0: [128 144 110 151 150 151 153 105 112 131  76 154 145 153 130  99]
1: [132  94 132 114 124  80 113 143 153 127 125 150 105 101 151 146]
2: [ 60 161 148 128 154 144 138  99  95 149 142  97 149 139 132 121]
3: [114 128 130 119 135 125 140 122 126 118 160 129  57 121 137 135]
4: [ 96 113 108 121 116 122 133 158 156 107 159 119 102 109 130 154]
5: [153 163 157 160 135 145 149  97  72 147 133  89 143 153 128 104]
6: [171 139 116 161 141 147 154  80 116 171  66 158 143 147  61  76]
7: [123 119 136 138 109  59 136 152 134 121 138 129  98 114 117 150]
8: [123 104 120 137 127 105 136 152 141 131 146 135 101  95 119 151]
9: [140 138 145 117 121 144 119 114 139  58 121 143 135 136 123 100]
10: [109 116 126 112 125 126 137 156 156 117 163 117 117 121 134  69]
11: [131  72 156 128 127 126 136 127 113 125 149  95 131 139 123 146]
12: [138 145 133 131  66 152 148  93 135 136 103 147 141 153 150  92]
13: [131 129 137 100 134  91 114 148 158 130 157 104 107  84 146 157]
14: [134 120  80 138 127 158 160 133 128 139  68 152 142 150 135 104]
15: [109 124 132 113 112  81 121 144 150  98 141 151  99 107 132 138]
16: [154 117 147 118 132  59  67 114 164 149 119 146 138 117 170 135]
17: [151 154 149 136 150 145 142 106 116 152 134  95 145 139 153 121]
18: [ 90 116 113 123 114 121 137 158 143  64 160 125 103 114 129 155]
19: [147 136 144 115 147 113 106 129 153 139 137 130 128 110 157 119]
20: [112 126 126 120 132 126 139 128 130 117 160 128  64 119 134 138]
21: [121 130 155 106 142  99  85 130  60 115 135 130 129 106 167 132]
22: [132 137 143  58 152 146 140 111 147 129 140 138 123 139 145 115]
23: [154 123 122 130 139 162 135 139 111 158 114 150 156 152 146  59]
24: [108  70 107 105  95  82 134 146 155  90 140 148  70 115 138 156]
25: [146 156 117 135 127 150 152 156 133 154 124 150 165 156 106 104]
26: [135  80 107 119 115 123 151 150 147 145  63 141 123 117 136 120]
27: [133 101  40 145 127 147 159 109 118 136  79 142 139 134 145 148]
28: [138 153 146 130 144 140 149 108 119 136 148  74 143 143 151 121]
29: [143 132  98 159 117 159 138 163 106 143 102 150 156 149  75  97]
30: [136 135 134 127 142 140 148 129 105 135 155 116 134 139 127 127]
31: [101 121 113 124 116 127 133 157 150 112 156 123 110 113 126 150]
32: [145 133 157  86 140 143  65  80 128 139 100 150 140 132 161 140]
33: [104 122 114 125 123 126 142 161 148 110 167 125 117 122 128  59]
34: [156 139  70 157 130 165 157 150 115 163  78 137 159 157  91 132]
35: [103 118 119 130 122 117  71 154 157 107 144 127 105 114 113 151]
36: [126 136 139  58 124  97 130 136 101 116 154  85 111 110 134 150]
37: [122  70 109 138 122 137 143 158 136 130 149 134 134  73 105 150]
38: [161 153  99 146 137 162 154 139 109 158  91 157 167 167  97 120]
39: [146  86  90 138  98 145 152 138 134 140  96 153 132 151 117 107]
40: [135 141 141  77 139 147  89 110 153 132 130 139 139 134 148 151]
41: [ 96 121 120 131 127 130 134  73 135 100 155 130 111 121 122 145]
42: [139 142 129 136 143 132 140 148 100 134 154 100 142 137  92 150]
43: [141 148 145 149 152 129 152 101  81 135 118 109 141 139 141 138]
44: [132 149 141 119 151 145 142 122 131 132 163  94 137 146 134 115]
45: [114  68 114 133 114 132 140 159 140 123 162 129 126  67 111 155]
46: [136 153 146 143 146 138 141 143 111 138 147   0 141 135 132 146]
47: [127 138 135 138 137  72 134 119 137 126 135 110 117 132 145 135]
48: [138 132 139 124 147 143  98 115 159 135 115 143 138 137 149 125]
49: [ 87  78 124 131  88  70 127 152 159  95 130 142 117  58 123 112]
50: [104 124 136 107  79  85 122 152 153 100 155 125  92 105 127 157]
51: [136 150 137  64 131 149 105  88 161 134 121 140 151 143  61 138]
52: [121 104 139  94 122 110 123 139 161 131 141 100 107  95 148 159]
53: [122 127 116 136 122 121 140 154 160 115 155 128  93 123 144 136]
54: [154 154 148 158 134 147 148  97  76 148 128  95 143 150 131 107]
55: [100 120 117 126 119 129  58 156 156 107 161 124 103 109 105 154]
56: [123 128 134 133 134 134 140 114 112 126 154  59 116 127 135 123]
57: [127 133 133 140 141 142 136 151 127 132 155  90 127 120 141 148]
58: [131  58 139 142 130 134 121 145 161  58 150 130 109 134 148 158]
59: [150 163 152 115 158 143 129 101 100 147 141  94 153 135 119 145]
60: [137 151 145 132 143 127 147 111 121 136 149  78 141 141 150 124]
61: [158 147  98 158 133 161 142  87 106 137  73 142 148 151 135 110]
62: [122 118 104 138 123 139 145 151 130 129 162 133 115 130 105 156]
63: [138 145 126 148 114 131  58 152 124 142 125 146 134 137  91 146]
64: [111 114 144 110 133  92 115  72 153 107 136 149 110 112 156 147]
65: [154 151 155 101 152 147 136  68 105 157 129 137 147 155 157 107]
66: [ 74 104 119 126 117  93 140 151 151  65 151 138  69 123 150 153]
67: [113  72 125 129 118  84 132 154 155 127 130 131  80  72 145 154]
68: [116 136 130 126 142 138 145 152 129 117 155 135 143 138 136 138]
69: [120 123 129  58 138 136 108 149 151 123 145 134 123 108 143 153]
70: [134 138  80 153 139 152 128 118 103 150  75 148 148 150 115 140]
71: [120 142 103 142 133 132 149 159 128 118 150 141 116 138 113 158]
72: [112 115 110 132 125 131 133 153 156 118 146 125 115 119 137 144]
73: [144 140 129 138 140 140  58 150 120 144 124 155 141 137 136 129]
74: [149 151 115 153 103 155 150 136 115 154 103 154 160 156  81  89]
75: [ 74 144 151 145 148 150  98 128 138 150 128 133 137 146 154 129]
76: [125 142 129 134 124 133 140 136 100 129 153 101 133 130 120 125]
77: [128 131 139 139 137  74 104 128 123 130 140 124 125 116 140 139]
78: [132 167 139 150 145 152 149 152  95 130 125 115 157 155  89 113]
79: [117 130 133 123 135 132 142  73 121 121 155 126 124 126 133 116]
80: [146 167 152 153 153 153 132 101  77 142 118 118 145 155 127 113]
81: [163 126  66 135 137 154 142 112 133 165   0 156 150 148 140  96]
82: [134 119 149  86 130  85  95 142 165 138 149 106 113  63 155 158]
83: [130  73 138 144 123 135 125 147 155  68 149 130 116 136 120 152]
84: [135 141 129 130 150 150 148  97 125 132 110 138 135 149 148  99]
85: [155 138 146 134 139 152 104  87 136 148 113 144 148 151 156 124]
86: [162 115  72 159 111 156 130 128 114 162  54 148 159 142 120  76]

[135 143 146 132 127 118 131 149 120 135 147 124 135 122  88 157] -> 42 76
[134 126 137 140 146 118 133  58 122 141 150  93 140 125 127  59] -> 79 60
[139  99 107 125 100 143 160 151 148 140 156 137 144 141 111 127] -> 62 72
[ 75 113 135 120  41 103 132 145 145  76 139 148  85 129 116 149] -> 50 66
[131 142 155 120 141 131  94 115 154 126 123 135 143 144 155 125] -> 48 19
[ 70 161 148 124 146 144 135 102 101 144 141  98 148 138 121 126] -> 2 76
[135 145 127 147 119 133  69 137 124 138 127 140 133 133  96 145] -> 63 73
[133 143 103 152  76 147 157 118 116 134 112 155 157 150  91 104] -> 74 29
[158 151  95 154 128 162 164 132 114 157 100 157 162 163  90 120] -> 38 34
[ 77 146 153 110 138 136 113 116 154 126 134 119 139 124 154 124] -> 75 48
[ 77 110 132 146 124 156 105 115 114 147 133 139 135  71 143 126] -> 75 72
[127 122 122  72 139 138 117 140 148 129 133 137 126 115 144 148] -> 69 40
[108 120 128 137 126 138 124 133 120  58 152 133 119 109 139 139] -> 18 31
[110 140 130 123 145 135 146 155 125 112 159 135 144 138 132 145] -> 68 71
[ 87 117 110 123 114 124 137 158 142  58 160 123 105 109 131 154] -> 18 4
[117  85 129 129 123  94 134 141 153 127 138 132  90  73 145 149] -> 67 8
[149 108 150 130 129 108  84 107 111 152 115 141 114  97  61 121] -> 63 77
[150 144 144  58 142 132  78 132 136 139 141 127 129 143 141 144] -> 40 69
[171 121 139 129 131 143  84 122 142 157 117 136 144 123  61 125] -> 63 51
[101 122 121 131 134 134 127  70 141 105 152 128 114 120 139 143] -> 41 79
[133 147 158 116 145 135  86 107 159 126 120 142 148 151 162 119] -> 48 85
[137 146 148 133 139 128 144 129 106 136 156 121 137 131  73 129] -> 42 30
[123  90 131 111 124  97 140 153 160 136  57 130  99  93 151 140] -> 26 1
[115 106 138 101 134  77  94 145  60 110 144 137 101  82 149 150] -> 21 77
[139 104 110 116 111 157 117 112 159 137 122 140 128 136 150 123] -> 48 85
[126 144 104 141 132 120 150 157 128 125 142 143 123 142 113 150] -> 71 62
[138 136 139 130 134 136 128 151 142 135 148  97 136 119 136 125] -> 57 44
[141 140 146 110 125 130 111 114 140  72 124 141 135 133 129 108] -> 9 48
[153 128 119 127 132 158 108  89 142 152  96 149 148 156 153 120] -> 85 48
[149 111 112 135 135 158 125 118 156 144 112 150 130 141 145 141] -> 48 85
[133 140 137 147 113 141 145 118 136 132 132 132 142 136 125  73] -> 84 12
[120  94 139  68 132  39  68 136 159 131 135 137 105  13 148 156] -> 82 13
[118 138 109 141 124 129 145 157 129 116 149 137 116 134 113 157] -> 71 62
[138 156 148 128  57 156 145  83 131 133 106 148 145 161 159  79] -> 12 84
[104 126 116 127 125 131 140 160 148 112  57 126 118 120 126 158] -> 26 72
[166 116 139 124 129 129  88 125 144 151 119 138 136 118  76 130] -> 63 48
[ 60  94 119 123 113  82 142 151 155  48 156 140  50 120 156 157] -> 66 24
[150 142  79 147 140 152 134 108  97 150  74 147 151 150 113 139] -> 70 61
[143 135 137 148 137 147 113 138 155 139 127 133 138 139 147 116] -> 48 19
[121 130 134 134 128  62 136 133 134 121 151 108 112 127 140 140] -> 47 77
[147 166 147 152 151 154 135 109  84 144 113 124 149 156 126 109] -> 80 54
[127 128 136 141 136  59 108 134 125 129 145 118 123 111 137 138] -> 77 47
[135 138 141 123 143 137 144 126 104 134 161 110 130 136 130 122] -> 30 76
[159 109  78 156 110 148 133 131 118 160  62 148 151 136 122  86] -> 86 14
[126 153  57 145 132 135 126 140 128 130 143  80 149 132  61 145] -> 42 62
[132 144 139 135 140 130 132 105  84 138 146 113 133 128  61 139] -> 42 76
[130 141 106 148  85 144 154 125 120 131 121 151 153 147  97 112] -> 74 25
[136 141 133  81 129 135  88 113 137 129 129 125 123 132 153 142] -> 40 48
[137 139 128 125 145 135 135 125 110 135 156 112 131 135 136 125] -> 30 76
[155 153 156 122 149 150 106  49  72 154 126 134 147 141 153 123] -> 65 80
[152 129 117 151 130 120 147 138 135 157 105 156 141 128 107 119] -> 25 74
[145 123 136 143 123 150 102 121 154 138 126 147 140 148 145 142] -> 48 85
[ 69  79 114 123 106  82 143 150 156  58 151 139  51 118 155 156] -> 66 24
[ 60 143 151 109 135 131 116 127 159 139 144 112 136 117 152 126] -> 75 2
[150 136 145 110 150 106  98 133 160 139 134 140 128 104 160 118] -> 19 48
[126 138 147 142  98 123 142 152 134 119 141 123 123 146  99 102] -> 76 30
[144 104  16 143 125 153 154 148 154 150  59 137 132 135 129 148] -> 27 14
[121 105 119 136 127 107 136 153 143 127 149 134  98  99 122 136] -> 8 72
[140 150 126 133 137 152 148 150 115 137 112 149 158 157 125 115] -> 25 38
[147 138 118 128 145 151 149 130 126 150 111 138 155 155 114  97] -> 25 84
[136 144 147 132 124 114 132 153 114 136 148 124 139 120  77 162] -> 42 76
[137 141 143 128 146 136 146 120  98 137 152 109 133 138 132 124] -> 30 76
[160 153 155 125 146 158 127   0  81 152 103 154 152 161 161 112] -> 65 85
[137 144 140 147 118 142 145 111 125 135 133 130 141 140 128  79] -> 84 30
[148 110 147 134 117 111  94 115 110 151 120 138 117 101  66 128] -> 63 77
[147 134 140 131 141 160 133 100 120 135 121 141 149 145 156  77] -> 84 23
[127 142 151 118 144 134  93  99 155 121 125 139 142 145 158 123] -> 48 85
[143 140 139 127 134 147 105 128 158 134 124 139 132 141 155 124] -> 48 19
[148 138  66 154 138 152 136 117  95 150  66 149 151 150 105 143] -> 70 34
[147 151 146 133 148 146 137 107 116 146 134 100 144 126 151 125] -> 17 28
[119 127 150 107 139 103  93 135  76 114 140 129 126 108 162 121] -> 21 77
[151 162 142 145 139 161 136 126 103 146 103 150 155 149  61  56] -> 74 29
[136 142 133 131 140 149 103 111 154 137 131 142 138 145 146 117] -> 48 85
[128 162 135 142 141 151 141 150 102 128 122 127 157 152  88 117] -> 78 25
[153 127 126 126 141 153 132 135 112 155 119 145 152 146 147  72] -> 23 84
[124 133 134 133 137 135 141 121 112 127 150  73 122 116 132 124] -> 56 76
[132 130 118 120 135 113 119  71 154 131 141 140 107 107 152 146] -> 64 41
[155 136 143 124 134 160  98  78 139 153 103 152 151 161 158 113] -> 85 48
[127  77 128 117 119  90 142 151 159 138  57 133  96  87 138  59] -> 26 1
[137 131 143 120 122 139 116 120 141  70 122 142 131 126 128 108] -> 9 48
[140 146 131 130 156 154 150  86 119 135 103 141 140 156 149  94] -> 84 0
[126 105  56 143 127 142 157 116 123 128  91 137 131 133 145 149] -> 27 14
[131  75 119 116 116 112 148 151 148 140  71 136 111 111 146 123] -> 26 1
[119 129 135 122 135 132 143  58 117 122 154 131 122 124 137 127] -> 79 41
[121  70 130 131 118  70 135 149 154 135 125 133  79  69 149 151] -> 67 1
[104 124 136 108 109  67 114 147 155  90 148 151  92  99 140 144] -> 15 50
[111  74 123 128 117  84 135 155 157 124 139 129  81  58 143 154] -> 67 8
[130 132 101 143 138 148 112 151 146 140 111 132 140 113 133 160] -> 72 48
[136 110  61 143 130 149 152 104 116 139  88 133 141 135 146 145] -> 27 70
[110 129 137 113  93  94 125 151 146 105 153 119 102 112 124 154] -> 50 15
[ 93 136 104 144 137 132 146 152 131  90 131 141 139 142 102 157] -> 71 68
[158 145 122 130 145 172 122  80 107 144  53 155 160 160  61  91] -> 6 61
